In the rows, 128 means zero.
One hidden turn or mirror swaps the rows below in pairs. Which row is each named row swapped with?
k221: [141 130 133 113  68 120 119 128 110 123 126 123 107 125  72 125]
k568: [142 125 125 124 181 142 117 136 122 136 120 147 164 125 169 122]
k21: [147 132 125 126 127 113 113 133 106 136 131 208 127 140 145 121]
k449: [126 119 147 131 158 154 129 121 131 114 120 152 174 165 128 116]
k77: [148 136 130 122 162  91 116 113 120 121 131  78 119 124 123 128]
k970: [130 145 154 151 130 156 150 147 120 134  91 140 169 153 144 126]
k16: [138 112 162 133 123 111 103 104 143 128 115  66 130 136 110 122]
k833: [154 140 139 107 100 124 116 134 136 118 133  69 176 133 117 128]
k266: [115 105 153 118  97 166 125 127  92 170 105 152 152 139 146 116]
k671: [122 114 106 104  90 116 118 177 122 115 122 139 150  95 158 140]
k922: [124 122 130 143 130 159 138 134 118 144 113 154 112 145 194 120]
k824: [179 112 114  95  86 114 130 128 153 120 142 142 118 105 110 131]
k788: [140 137 129 144 122 131 146 121 118 128 129 176 161 162  95 135]
k410: [131 138 148 141 112 167 135 134 132 154 109 146 120 139 180 107]
k388: [135 121 138 117 116 118 132 118 113 128 124 200 109 135 118  95]
k382: [158 124 119 127 117 114 131 136 108 130 125 185 125 140 172 156]
k447: [101 117 169 118  88 151 130 119 118 163 113 168 128 143 148 115]
k504: [143 104 113 123  85 136 129 139  76 123 120  87 128  92 142 121]
k687: [142 113 123 102  92  84 128 125 127 125 127 104 185 121 153 129]
k340: [110 114 135 104 116 111  73 122  89 137 152 148 108 148 133 135]
k522: [138 134 127 110 106 103 130 134 132 139 130  69  85 122 143 129]
k636: [ 87 127 137  99 108 149 118 118 118 122 136 146 142 185 126 117]
k622: [115 125 141 102 120 168 105 135  97 188 127 139 117 126 141 112]
k536: [141 105 114  91 102 101 111 142 150  95 135 127 102 104 103 135]
k8: [129 121 128 122 186 142 126 133 118 122 113 168 113 118 137 116]
k358: [105 125 171 119 141 149 121 116 101 122 107 140 169 158 139  95]
k206: [135 126 133  99 106  90 163 124 101 137 157 152 101 166 126 124]
k692: [114 112 116 103 102  98 111 145 158 117 129 125  79 124 118 119]
k900: [133  91 133 116 122  97 127 109 166 122 125 123 150 113  86 122]
k272: [126 149 118 118 145 112 117 142 122  99 144  78 116 135 101 113]
k122: [138 110 139 115  62 123 119 130 100 141 125  79 137 116 111 120]
k645: [150  98 142 124 103 141 116 121 118 156 101 185 153 105 138 121]
k168: [171 142 100 130 147 113 113 149 135 114 142 101 115 115 109 128]
k873: [152 112 144 129  48 111 132 121 119 124 131  97 133 117 133 135]
k666: [140  78 108 110  99 122 142 133 166 132 149 148 130 124 158 104]
k542: [138 116 126 117 143 105 143 123 103 128 121  60 118 124 123 107]
k897: [137 126 118 127 155 183 137 143 121 157 122 127 145 155 155 110]
k958: [127 139 118 133 170 170 133 154 139 122 116 141 146 141 150 117]
k968: [143 135 139 117 134  87 129 127 144 119 125  79 164 138  98 116]
k209: [145 129 155 121  98 113 136 111 122 121 122  70  92 117 143 130]

k221 swaps with k645
k788 swaps with k900
k388 swaps with k824
k168 swaps with k8

One hidden turn or mirror swaps the rows below in pairs. Which row is each named row swapped with?
k613: [ 73 162 142 121 118 163 160 136 125 102 179 196 147 187 162 155 102 141
 178 147]
k966: [ 75 166 186  74 127 125 122 139 121 117 131 134 144 179 128 166  89 136
 126 141]
k694: [ 86 152 131  48 100 133 194 159 116  75 154 134 142 147 104 153 110 131
 173 153]
k599: [ 78 146 149 121 175 157 145 139  88  90 105 124 176 147 107 141 129 132
 171 137]
k514: [ 87 150 178  86  82 169 157 128 109 105 182 117 128 193 113 151 102 138
 110 158]
k300: [ 93 145 173 152 128 172 150 124  99 142  99 161 126 171 112 145 103 127
 132 109]
k151: [ 76 138 159 143 134 152 130 129 121 119 103 125 155 127 138 154 106 133
 135 111]
k380: [ 85 135 161 159 100 166 165 130  90 139 125 132 123 143 108 130  84 129
 147 104]
k236: [ 92 130 142 110  73 176 221 161 120  69 139 134 126 172 120 154 104 146
 114 167]
k742: [ 85 155 140 116 190 163 197 145  77  88 148 145 143 175 127 153 106 134
 182 124]
k348: [ 84 158 170 155 115 139 173 144 124 103  73 150 130 190 136 147  91 133
 173 156]
k453: [ 79 161 143 132 138 127 172 138 163  82 116 130 145 153 123 158 112 139
 201 163]
k577: [ 93 155 147 110  71 143 157 139 102  71 157 145 138 166 116 154 107 142
 205 165]
k544: [ 71 164 163  74  71 128 162 149  95 117 136 140 120 142 138 142  82 132
 110 121]
k84: [ 88 164 166  98 130 138 167 175 126  77 100 109 159 183 135 171 128 151
 164 191]
k262: [ 88 148 148 104 112 167 187 146 120 104  63 136 150 157 112 153 105 124
  89 149]
k93: [ 82 147 160 152 116 172 182 127  86 133 114 112 109 203 116 150  83 145
 143 140]
k981: [ 70 163 183 145 130 169 155  95 110  79 155 146 120 165 131 139  68 120
 118 154]
k413: [ 64 159 181 149 109 153 156 129  50 104 132 138 113 163 148 153  85 138
 134 155]
k618: [ 90 169 140  88 118 161 224 156 122  94 177 182 131 146 114 134 104 115
 130 126]
k438: [ 96 138 133 129 128 176 213 165  77  71 136 135 139 143  97 159 118 126
 199 155]
k517: [ 67 160 139 101 153 150 191 138  92  90 212 118 131 170 123 148 108 144
 143 156]
k883: [ 66 159 153  88 134 151 179 151  80  71 176 144 145 146 150 143 125 145
  87 154]
k64: [ 80 153 163 108 108 148 179 125  90  99 127 152 134 168 136 151 102 135
  57 138]
k407: [ 82 132 161  83 123 143 152 108 138  71 154 123 163 169 119 146 136 145
 105 175]
k916: [ 95 123 148 135  90 175 209 154 113 112 166 143 118 178 120 155  71 131
 117 117]
k661: [ 87 154 144 103 127 147 181 140 125  75  90 123 161 159 119 151 107 136
 215 162]
k821: [ 98 140 139 129  90 161 226 135 114 108 156 164 104 157  96 147  85 123
 137 129]
k505: [ 71 162 173 120 122 143 142 129  87 120  79 135 154 138 149 133  93 132
 143 120]
k857: [ 75 156 170  95 118 158 156 137  75 101 210 122 142 168 137 156 118 138
 148 148]
k611: [101 165 153 141 130 202 201 185 129  95 163 125 161 147 108 151 113 128
 166 141]
k212: [ 82 164 144 129  88 144 154 140  70 118 138 165 137 116 118 122 109 140
 139 114]
k489: [ 81 176 158  75 154 140 178 154 122  67 115 126 171 180 143 171 124 136
 139 188]
k371: [ 85 143 160  89 111 161 182 128 123 103  55 113 142 148 109 146 100 130
 121 130]
k809: [ 92 155 142  77 128 139 201 163 151 109 105 150 142 142  70 151 102 121
 158 133]
k61: [ 89 138 157 137  72 178 208 146 101 122 146 143  96 173 108 146  71 138
 128 157]
k217: [ 82 142 149 115 144 140 172 141 102  84  60 149 137 135 121 147 101 126
 100 139]
k604: [ 60 151 173  89 131 151 131 133 123 125 105 118 155 193 135 159 112 153
 108 136]
k444: [ 82 157 154 124 147 140 172 136 103  78 173 138 145 163 126 151 101 133
 220 147]
k933: [ 80 156 131  85 151 145 214 148 160  92  92 160 150 173 110 149 115 134
 155 144]
k325: [ 81 153 151  92 155 166 187 150  66  83 203 147 144 145 127 149 106 133
 154 148]
k298: [ 86 172 152 122 162 152 170 129 121  95 143 149 143 187 107 155 131 138
 211 163]
k866: [ 68 130 123 125 102 190 162 121 112 136 154 147 143 148  80 125 119 148
 140 142]
k65: [101 151 156 117 108 143 210 165 160 108 124 171 160 156 142 144 134 138
 102 135]
k993: [ 97 160 139  85 112 155 217 168 126  70 157 129 158 182 111 170 136 143
 147 179]
k289: [ 80 179 177  71 150 139 175 153 129  78 103 129 160 168 163 163 121 142
 160 157]

k444 swaps with k380
k514 swaps with k618
k300 swaps with k298
k981 swaps with k611
k65 swaps with k407

One hidden turn or mirror swaps the rows below in pairs. Which row is each named row swapped with?
k710: [101 146 123  83 157  80 125 133 123  93 157 111 106  87 166 121 163 108
  86  98  91 138 140  91 136 129 144 136]
k430: [120 134 146 118 113 140 163 143 151 118 118 188 125 110 129 151 150 123
  91 142 133 115 109 122  98  86 155 134]
k909: [136  95 162 141 130 118 148 120 122 135 144 142 140 144 149 151 124  89
  68  96 130 133 154 135 110 150 153 145]
k741: [ 89 151  94 136 154 143 154 154 179 129 146 165 132 113 118  96 161 144
 108 112 115 102 165 112 124 151 123 148]
k433: [138 127 109 111 112 130 164 113 160 133 133 160  79 113 141 133 121 125
 103 173 137  83  96 112  90 116 123 142]
k633: [108 122 128 156 138 120 172 145 160 125 171 166 143 149 143 127 154 119
  94  92 122 103 170 110 118 154 123 164]
k711: [100 103 145  94 145 104  87  99 153 145 131 156 144 107 106 129 131 135
 111  98 101 173 112 137 152 152 146 101]
k38: [106 109 146  87 138  83  85 106 164 155 134 136 147 114 118 133 127 134
 104  98  98 172 120 116 153 163 138 113]
k56: [131  83 139 111 142  96 112 122  96 105 138 109 126 123 131 139 122 105
  72 115 119 120 127 159  94 125 185 132]
k123: [142 117 127 112 117 135 159 121 167 142 138 155  80 115 144 140 130 129
 111 178 141  93 110 105  91 118 129 130]
k612: [137  87 121 114 147 102 153  95 117 138 175 139 123  91 150 169 115 121
  96 119 152  70 123 144 135 143 155 161]
k841: [114 158 137  76 145  96 117 113  86 164 138 164 135  97 130 104 121 125
  81 130 111 141 117 109 121 143 120 110]
k350: [127 136 152  96 146  93 132 129 122 101 164 127 104  85 172 142 149 111
  55  98  85 119 133  97 155 148 138 161]
k547: [139 105 133 128 137  99 153 104 113 141 177 128 135 107 135 171 130 131
 106 123 163  68 128 155 125 145 154 159]
k914: [139 115 130 112 130 110 146 132 175 129 139 159 146 122  91 163 143 126
 128 108 125 144 113 169 104 140 173 173]
k305: [ 97 178 137  83 118  79 180 126 130 124 152 122 129 127 118 108 162 121
 126 106  97 118 108 142 130 100 160 155]
k644: [148 123 149  97 144  57 121  90 156 162 157 128 117 142 137 118 134 117
 127 126 110 143 113  94 139 169 123 144]
k853: [155 131 121 100 132  74 140  99 164 149 151 139  83 143 140 117 119 123
 137 155 129  98 104  97 120 158 102 159]
k469: [102 149 120 126 123 105 135  92  75 139 149 140  98 104 111 107 111 116
  73 108 101 115  94 143 132 147 118  99]
k796: [126  91 125 116 122 111 166  94 121 129 170 129 125 103 147 172 119 117
  90 120 138  68 112 159 135 127 168 147]
k541: [128 134 131 111 166  80 125 124 134  92 164 125 104  82 171 137 167 126
  69 102  75 134 144  99 143 140 153 142]
k738: [ 82 121  96 104 133 135 100 148 174 130 128 175 134  87 104  97 146 164
 107 113  98 123 138 152 124 143 132 122]
k960: [139 101 116 100 155  97 148  92 124 143 188 132 122  94 142 161 126 135
 113 123 158  69 115 140 126 143 159 156]
k299: [149 113 152  77 111 104 127 133 141 121 164 162 144  98 147 165 127 132
  74 144  87 140 107 162 135 166 142 166]
k476: [125 134 119  71 155  74 136 142 130 114 179 130 101  96 179 132 142 116
  77  92  78 127 140 109 143 144 140 149]
k255: [115 112 155  90 135  88  90 104 155 157 136 136 137 119 123 137 123 132
 117 100  97 181 113 109 142 168 137 112]
k360: [124 116 139  77 127  87 133 129 127 105 170 134 107  88 182 135 160 129
  61 101  71 112 129 126 139 160 143 167]
k589: [156 118 119 113 127 105 152 102 160 158 149 144  80 121 143 129 119 130
 119 164 125  91  94 108 105 139 106 153]
k555: [103  98 159 122 101  95 147 105 146  99 127 151 108 154 165 116 177 140
 121 124 123 101 113 133 151 107 131 116]
k983: [110 151 162 113 109 117 173 145 137 117 128 149 131 126 127 120 179 118
 103 111 109 124 102 127 130  78 168 155]
k806: [ 93 120 119  98 116 124 126 139 167 163 131 107 149 146 127 107 106 128
 109 154 124 128 153 124  86 144 147 111]
k428: [144 115 160  78 108 103 123 137 140 122 164 158 144 106 152 163 117 125
  80 142  95 142 109 166 125 170 142 166]
k268: [120 137 112 162 120 103 147  95 132 103 128 125  92 134  97 116 150 112
 112  88 107 119  75 134 151 130 139 114]
k361: [149 120 126 103 128  92 155 106 159 154 149 138  81 126 147 133 116 124
 129 173 140  90 101  99 105 137 107 150]
k887: [ 97 146 105  92 166 107 121 135 156 150 127  99 118  93 116 125 111 122
 120 103 130 141 159  99  86 129 154 126]
k586: [101 137 112 158 124 111 145  95 110 121 138 128  93 119  96 111 137 118
 102 101 114 113  80 137 145 129 129 101]
k362: [106 140 116 100 173  90 133 135 142 118 160 107 101  82 155 127 148 121
  90  75 100 134 144  74 128 127 148 138]
k557: [ 62 126  90 103 144 134 100 136 168 116 134 173 133  97  99 104 144 145
 116 118  94 136 124 148 129 144 142 112]
k32: [114 132 128 153 125 102 148 108 168 106 131 139 119 136  82 139 164 123
 138  93 118 130  93 143 115 122 166 143]
k855: [ 91 133 108 152 129 133 154 162 175 112 151 167 128 132 143 107 164 152
 101  95 106 110 164 129 119 125 117 144]
k316: [ 64 139 108 129 119 128 137 102 158 140 160 111 143  94 130 143 106 136
 130 124 144 116 124 104 146 149 133  83]
k68: [152  93 125 138 160 105 154 120 119 129 187 143 138 120 145 140 154 120
 115 122 156  76 128 109 139 138 160 160]
k12: [ 66 147 128 122 125  95 136 124 141 130 167  96 145 108 120 138 129 122
 129 111 111 104 130  74 153 132 133 108]
k364: [114 140 148  68 164  82 122 118 111 153 147 175 132 139 143  88 155 127
 121 130 114 129 135  89 127 135 118 128]
k690: [119 100 159 104 148  90 125 104 143 124 132 176 120 150 164  88 176 143
 137 124 126 120 131 106 139 119 121 121]
k429: [131 108 151  79 104 107 129 138 148 133 169 160 133 100 173 149 131 128
  67 146  93 133 108 151 135 163 150 180]
k491: [121 132 148 119 110 148 155 142 143 120 116 177 108 122 122 136 138 114
  81 155 129  97 110 117  85  91 140 126]
k269: [140 119 150  66 109 108 131 141 141 110 172 162 123  94 173 152 127 115
  68 139  79 135 121 150 134 166 149 151]
k277: [ 75 137 105 119 133 127 126  95 151 143 164 108 132  97 142 127 105 146
 138 130 149 109 129 113 136 157 118  76]
k831: [105 140 116 159 120 113 135  87 118 117 146 130  85 113 101 120 124 106
 101 100  98 114  73 134 141 132 119 101]
k579: [112 151 116 133 124 109 133  92  88 138 144 141  92 103 120 104 110 117
  73 114 112 108  86 130 129 146 111 100]
k336: [ 88 117  87 102 137 154 115 152 183 120 134 179 128  92 119 108 150 153
 100 122  87 111 146 137 118 147 124 127]
k772: [109 149 119 125 123 105 136  90  87 145 141 122  87  98 117 102 111 115
  80 117 115 130  85 129 135 148 115  93]
k124: [123 157 132  85 141 108 116 116  79 158 137 159 112 105 131  91 114 124
  72 140 111 132 109 113 110 138 121 107]
k249: [ 75 136  87 123 129 139 139 148 182 119 149 162 135 110 132 101 170 155
 114 115 100 110 154 131 118 162 123 136]
k677: [138 121 142  85 125 110 141 128 178 136 152 163 151 115 113 168 121 132
 118 130 123 146 114 166 103 140 163 180]
k226: [103 125 110 139 123 113 166 151 164 130 149 164 141 139 143 100 168 124
  97 109 118  93 176 119 120 141 118 171]
k159: [121 106 120  95 146  74 115 120 101 111 136  80 117 111 119 121 153 118
  87 125  97 106 109 128 107 124 176 142]
k497: [130 122 137  80 111 116 123 142 131 105 176 146 122  81 164 140 133 121
  55 122  71 128 120 146 142 168 134 155]
k334: [133 114 120 120 116 127 166 114 158 141 132 165  76 121 130 142 124 116
 111 169 145  85 100 116  96 116 124 143]
k117: [ 97 149 100 146 135 113 160 143 185 134 154 168 145 129 129 116 165 142
  95 117  91 103 176 114 119 147 120 161]
k342: [ 96 107 120 136 103 109 136 136 150 138 139 118 154 181 126 103 146 126
 110 165 117 114 145 117 103 158 130 120]
k327: [149 117 131 108 130 117 139 135 177 119 152 158 152 127 101 164 145 127
 125 121 134 143 116 168  99 140 171 179]
k392: [ 86 117  94  99 137 134 100 130 178 132 114 169 141  88  95 125 142 153
 117 120  95 145 127 142 128 145 141  97]
k877: [ 66 130 128 144 111 127 141  98 155 132 165 109 136 109 134 150 118 134
 120 116 135 112 122 109 143 144 130  78]
k908: [113 161  96  64 132  67 164 109 121 143 163 125 115 126 132  80 152 132
 139 126 114 110 111 144 132 132 141 140]
k176: [ 88 108  96  95 143 138  97 131 177 136 111 160 139  86  94 121 136 148
 112 117  95 146 114 142 129 142 150 107]
k374: [ 73 139 115 119 125 118 136 103 151 147 151  99 133 100 132 150 122 124
 132 125 138 112 133  98 146 147 139  69]

k305 swaps with k690
k541 swaps with k117
k853 swaps with k268
k711 swaps with k677
k124 swaps with k491
k362 swaps with k633
k908 swaps with k555
k430 swaps with k841
k255 swaps with k914
k429 swaps with k557

